Families of rows that turns and mirrors carry onto each other, the same ones carrying the whole set onto itself: the rest of each named row's family, in list order:
3 families of 5 rows:
koteg: [ -7 -10   4  -2   5  15   3   2  26 -10   1  22 -14  19 -21  -9 -20  34
 -14  10  -1  -1]
resi: [ -3  -9   7  -6   8  20   3   2  21  -4   6  20 -16  19 -16 -13 -27  38
 -12   7   0   2]
tabi: [  6  -1  -1  -5  12  21 -14  29   1 -10  -8  -7 -12 -11  -4  15  27 -13
  25 -13   8   6]
mugu: [ 21  13   2  10 -12  -9   7 -10 -12  -4  -3  14  -4 -17   1  13   2 -16
  27  10   8   3]
koza: [ 31 -10   1  -5  12   8  16 -10 -10 -20  -2  26  -8 -12 -14  -7 -17   8
 -12  36  10   9]
fike: [ -6   7 -11 -33  11  28 -14   7  11 -10   3  -2 -18  17   4  10   0  27
  -3 -21  28  13]
Gafo: [ 20  11   0  11 -12  -8   6 -14 -17  -5  -7  13  -3 -18   6   5   8 -13
  21   9   8  10]
Fisi: [  7   7   2  -5   5  19 -10  26  -2  -9 -11  -9 -14  -5  -3  14  32 -11
  22 -15  13  10]
fetu: [ 22  16   6   8 -12  -8   4  -8 -21   4  -6  11  -9 -12  12   4   0 -15
  22   7  11  13]
metut: [ -4   3 -10 -36   7  25 -18  16  16  -7   6   1 -17  18  -5  14  -4  22
   1 -20  26   5]
nisi: [ 34 -10   5  -3   9   6  17  -3 -15  -9  -1  23  -9  -5  -4 -19 -13  10
 -13  32  14  13]
vebup: [  2   7   1   0  12  19 -10  29  -2  -2 -16  -8 -14  -6   6   8  25 -10
  19 -18  11  15]
gofi: [-10   2 -12 -36   8  25 -21   7  13 -16   7   3 -18  17  -3  19  -5  21
   5 -16  21   4]
Nif: [ 24  -9   3   0  13   7  18  -8 -14 -15  -3  30  -7 -10  -6 -13 -19  11
 -10  36  10  14]
demug: [ -3  -4   8  -2   4  16  12   0  19  -2   4  18 -16  25 -12 -16 -15  42
 -16   5   7   4]

Same family as resi: Gafo, Fisi, metut, Nif
Same family as demug: fike, fetu, nisi, vebup

Families of rows that turns and mirrors carry onto each other, the same ones carrying the whole set onto itself: the rest of each named row's family, in list order:
4 families of 4 rows:
fazir: [-18 -18  16  21  -4  15   3   8  -1 -19  -7  -2 -13]
rimog: [ 11  26   5 -14   2  -6 -11 -14 -16  10   1 -15   4]
Nopef: [ 31  -6   5  18  23   8 -17   1 -19   1  -9   8  14]
Feti: [-15 -15   6  25  -8  16   2  13   6 -21  -4  -2 -15]
seti: [  4  -1 -26  -2  -7 -14   1   9  11 -16   5  20 -16]
pafi: [ 30  -3   6  16  22  10 -13  10 -13   4  -3   7  22]
Puti: [-22 -12  19  20  -3  12   2  18   3 -16   1   0  -9]
koga: [ -2   2 -26   5 -10  -9  -6   6  11 -16   2  18 -23]
lote: [  1  -1 -19   2 -13 -11 -13  10  14 -20   2  17 -23]
Simuk: [-13 -16  15  20  -5  17  -2  17   9 -22   0   0 -13]
Dov: [ 11  28   7 -10   7  -6  -7 -12 -14  14  -9 -12   2]
zoge: [ 29  -6   5  10  20   8 -11   3 -15  10  -5  -2  23]
lufi: [  8  29   6 -11   0   3  -9 -21 -13   1  -3 -15   0]
Zativ: [  6   5 -24   1 -11 -15 -11  10   9 -22   7  18 -15]
Zitun: [  3  26   6 -13   6  -2  -4 -20 -12  10  -5 -11  -5]
gutuf: [ 28  -4   8  15  23   5  -8   3 -18   5 -14   2  20]

Same family as Puti: Nopef, seti, lufi
Same family as Zitun: fazir, pafi, Zativ
Same family as Dov: Feti, lote, zoge

